(in the rows, 128 means zero)
A single turn carries every row of the set below to another of its rows. Some are shown first; where does it send the rows asked next?
refo: [134 131 114 130  70 137 111 114 128 113  81 124 140 129 122 132 107 127]
Zinu: [112 135 122 134 106 124 117 109 127 122  88 123 132 129 130 140 106 136]
lokag: [134 155 100 125 103 164 117 102 113 120 148 152  82 137 106 125 116 121]
ked: [136 135 113 132  72 139 112 113 127 113  76 123 136 132 119 129 110 120]
raf: [144 162  96 129  88 160 114  78 104  84 156 147 147 153 114 130 111 106]
tupuv: [127 146 105 126  97 159 116 105 116 124 157 156  87 131 111 130 113 129]
gulok: [139 138 105 132  73 138 113 108 124 110  73 126 133 133 116 131 108 120]
Gidak: [139 139 103 132  72 134 114 102 123 107  77 129 132 129 117 140 104 122]
Tigo: [134 131 114 131  68 134 113 107 127 113  84 126 138 125 123 140 104 130]
sus: [132 149 109 124 104 171 113 116 121 125 145 142  88 143 109 106 126 115]
lage: [123 141 115 124  95 164 113 114 122 129 159 149  91 133 116 123 117 131]
pinip: [138 156 111 126  88 168 110  96 114  91 153 133 156 160 119 107 120  98]
rora: [116 140 113 137 106 119 120 102 123 118  88 130 125 127 126 147 102 136]
Lefe: [116 138 123 134 109 128 116 115 131 122  83 116 130 135 128 127 111 128]
punu: [121 146 115 135 112 128 117 110 128 117  74 118 127 138 120 125 113 122]
rad: [143 166 101 129  91 165 111  89 108  84 150 138 148 159 113 114 117  98]
Bifuf: [134 155 101 126 105 167 114 107 116 120 142 148  82 142 103 114 122 115]
Gege: [128 136  99 150 122 152 115 101 117  97 156 138 134 185 114 149 110 104]
vig: [127 134 107 149 122 157 111 108 119 102 155 133 137 189 116 138 117 103]
fufiz: [124 131 108 148 121 155 113 109 122 103 161 133 139 185 120 141 113 107]
Sis: [123 147 106 139 109 121 121  96 121 113  78 130 120 130 121 146 102 129]
vonif: [132 150 116 125  83 165 110 101 116  95 163 134 160 154 125 112 117 111]
Vatu: [125 143 116 122  99 168 113 119 124 129 154 142  93 141 115 111 122 125]
pakem: [135 154 105 129  82 157 112  83 107  90 167 146 152 148 121 136 107 116]
Lufab: [127 132 103 148 121 153 114 101 117  99 161 139 135 182 118 151 109 110]
subo: [131 147 115 126  80 161 111  93 114  94 170 142 161 148 127 128 112 117]
mit: [123 129 107 148 119 153 114 106 118 103 160 136 140 182 120 148 112 112]
sokur: [123 149 108 135 109 125 119 101 122 113  73 124 121 137 119 135 108 121]
fotiz: [137 134 107 132  69 133 114 103 122 112  80 130 133 127 120 144 103 127]
rigad: [130 137 101 147 123 156 113 103 118  97 154 136 135 189 114 141 115 102]

lokag moves to Bifuf
punu moves to Lefe
gulok moves to ked
Now these:
Lufab moves to Gege
vonif moves to subo

A single turn carries every row of the set below to another of its rows. Some are shown first; where does it send the rows asked next?
kemis: [143  75  93 128 149 152 127 125 124 123 122 154 103 112  97 142 161 133
 142 126 121  88 119  99  79 119 131 159 121 128 160  91 130 120 132 138
 110 112 123 134 134 139 130 138  99 116 143 133 110 138 149 145 155 102
 100 120 131 128 190]
vepe: [132  81  81 128 171 178 114 127 112 123 107 158 113  97  88 136 161 134
 128 147 120 110 125  91 105 120 111 148 129 133 110 105 108 123 138 126
 105 113  92 153 119 125 123 137 108 132 144 140 106 136 162 156 154 127
 105 120 146 120 143]
Sinu: [141  87 113 123 150 169 122 140 136 119 113 165 137 142  85 164 161 148
 142 131 137  95 131  87  98 122 109 167 134 139 149  87 110 126 140 104
 108 125 106 122 120 133 103 147 111 137 143 147 107 111 128 116 134 122
 111 118 135 126 152]
bezo: [140 103 106 108 132 152 120 119 132 119 104 176 138 126  82 137 151 124
 150 133 130 109 100  99  93  86 125 140 144 151 123  73 112 117 147 119
  95 107 109 126 113 124 128 136  87 131 117 134 106 129 150 131 155 107
  97 110 142 142 156]
tifo: [143  89 126 126 146 159 104 135 133 125 117 136 137 115 114 135 139 142
 149 105  93 171 121 109 176 126 120 148 130 129 137 102 110 134 129 161
 116 116 136 141 131 138 134 145 119 156 136 121 116 103 146 142 157 143
 107 113 135 118 114]
baso: [149 126 109 108 161 162 122 130 128 123 105 142 133 110 105 145 141 153
 144  98 114  98 129 126 111 104  97 185 126 129 114  84 108 114 135 138
 136 105 152 128 130 156 119 132  97 122 124 124  75 101 126 121 118 125
 102 103 158 120 173]
toko: [145 100 111 103 138 148 110 112 128 143 127 143 139 120 104 113 133 113
 120 116 126  96 106 123 151 125 147 157 106 137 100 105 115 125 116 127
 112 127 149 133 141 130 140 142 116 125 149 149 110 163 155 146 176  92
 112 133 126 109  90]
piz: [151 104 120 126 138 149 109 117 128 131 135 133 143 128 115 116 121 111
 155 109 122  82  92 119 143  81 147 165 150 135 136 101 111 113 138 121
 124 143 154 122 165 125 139 158 125 128 146 141 100 148 142 135 142  81
 102 129 107 119 116]
mup: [147 117 102 141 137 143  86 109 128 115 125 140 141 127 129 134 152  84
 121  86 102 111 130 119 101  79 131 138 149 119 116 123 133 109 134 151
 118 118 122 122 141 126 126 139 139 135 159 149 124 137 151 126 138 127
 158 133 129 113 126]
kose: [145 125  92 129 138 152 102 133 113 127 126 142 141 109  83 129 153 136
 141 101 101  97 118 121  97 124 115 163 124 107 105 100 124 123 141 150
 130 113 142 134 127 133 139 142  82 121 122  85  59 112 150 137 144 120
 110 123 137 121 167]
Lizu: [134  80 127 126 162 147 120 122 126 137 136 113 149 133 131 150 124 117
 130 118 130 100 126 122 135  94 125 152 104 116 153 106 125  98 120 133
 120 125 153 140 166 134 139 144 125 129 151 158  97 140 135 158 135 112
  99 137 123 134 108]
Zes: [126 120 129 126 130 125  99 138 112 124 101 125 134 108 113 131 154 134
 179  90  94 138 114 113 145  93 149 141 141 136 102  93 122 142  99 148
 111 109 123 134 136 141 141 126 106 158 155 129 122 140 143 130 135 131
 107  97 135 127 128]
Roges: [132 102 111 100 138 125  97 111 157 140  92 129 122 120 132 120 167 124
 164 105  82 139 117 116 132 137 141 144 131 145 139  81 137 138  99 153
 124 112 149 115 148 150 133 141 118 137 142 159 101 122 136 124 152 114
 102 113 135 120 136]
Fubuf: [124 122  93 125 157 169  93 122 117 133 106 113 140 109 103 142 166 142
 133 106 116  88 147 114  91 123 105 152 113 117  99 104 109 112 121 146
 116 107 132 142 136 139 105 123 105 132 129 128  61 100 163 111 138 129
 121 115 144 120 158]
fop: [136 107 108 132 145 151 101 140 119 137 102 123 135 139 106 123 159 124
 169  91 107 144 125  89 144 123 126 148 135 119 152  95 140 163 128 154
 134 150 130 121 162 144 126 154 137 144 141 134 103 124 156  99 143 125
 112 123 128 117 127]
Lik: [159 123  82 100 141 168 111 129 143 138 103 148 142 111  87 129 134 142
 125  97 128 114 134 115 115 131 107 143 135 126  90  80  95 130 146 149
 137 103 127 135 130 140 127 132 109 120 106 119  70 108 148 109 134 115
 101 111 148 134 152]
vuga: [162  83 101  98 151 151 107 114 153 136 123 151 162 128 131 138  99  96
 130 102 119 129 118 123 103 110 119 144 155 133 122 102 148 116 131 160
 136 102 129 138 135 150 144 140 133 124 140 147 134 126 122 126 139 126
 145 126 140 113 123]
selap: [145 105 125 128 146 150 111 130 118 125 129 127 153 136 128 147 119 120
 140 103 144  79 109 107 133 120 129 149 112 135 107  95 113 117 105 126
 116 120 118 137 149 139 130 142 124 144 143 161 127 129 155 128 134  99
  99 127 134 128  66]
Fulo: [141  97 120 139 139 148 102 126 109 125 126 139 173 124 108 135 120 102
 165 107 112 102 116 115 106 125 126 156 128 127 101  94 174 115 122 153
 114 123 132 137 129 143 123 147 145 121 155 110 139 132 149 140 137 112
 160 135 139 108 128]
fulup: [159 115 120 128 145 156 112 101 145 115 113 165 139 116 122 134 136 106
 128  96 100 120 136 131 142 111 117 168 131 143 107  84 131 101 138 145
 113 113 146 116 127 140 108 147 165 115 155 144 143 134 141 151 129 107
 143 127 150 117 131]

tifo moves to Zes
kose moves to baso
Now these:
selap moves to toko
vuga moves to Fulo
bezo moves to kemis

A single turn carries every row of the set below to another of its rows. Some are shown first; where does it send the rows asked next?
Motam: [107 115 149 106 138 108 106 127 118  90 143 139 124 119]
lilet: [115 132 150  94 124 146 124 152 122  91 111 139 152 119]
lerib: [126 128 146 135 110 144 121 153 125 113  95 156 160 128]
Damo: [104 108 177 115 133 103 121 125 124 127 144 133 155 141]
birur: [129 129 152 154 100 112 121 141 121 131 121 155 151 154]
Bisin: [129 110 136 106 113 127 144 143  98 113 114 122 164 106]
Kig: [ 99 103 168 128 145 122 118 143 105 103 126 124 107 133]
zevu: [118 117 135 153 115 134 136 158 139 115 127 135 170 136]
malel: [119 134 167 126 106 120 109 132 111 127 112 147 114 160]
rase: [133 132 152 105 138 144 145 153  84 131 126 145 132 141]
Gud: [118 100 145 135 123 110 125 111  91 142 135 128 157 126]
fufef: [134 139 115 100 127 148 133 146 111 119 141 146 135 129]
dev: [123 111 160 124 130 131 139 143 104 156 128 130 114 154]
gar: [112 122 128 124 109 123 129 146 150 106 149 120 138 143]
veta: [119 111 122 101 136 137 123 127 134 134 149 137 146 122]
peve: [125 112 163 132 114 107 133 145 131 123 120 148 179 134]
Bemo: [103 109 150 125 126 113 101 129 125 103 130 131 100 130]
Nok: [121  98 149 102 122 123 124 127 137 155 126 134 125 136]
sugob: [104 132 152 144 144 157 122 145  95 110 133 133 137 147]
Bepi: [114 121 160 111 129 118 126 156 103  86 122 130 106 130]
kosi: [118 126 158 157 131 137 119 141 103 125 117 157 168 141]
nur: [129 116 146 126 101 128 117 124  88 137  93 137 130 126]
meput: [132 115 117 127  89 106 135 129 115 125 135 121 142 128]
gesu: [120 114 124 148 120 150 138 144  87 123 118 114 142 125]
Topo: [113 125 139 120 134 115 122 147 107  81 152 129 117 131]

kosi moves to birur
gesu moves to nur
Now these:
Motam moves to Topo
rase moves to dev
gar moves to lilet

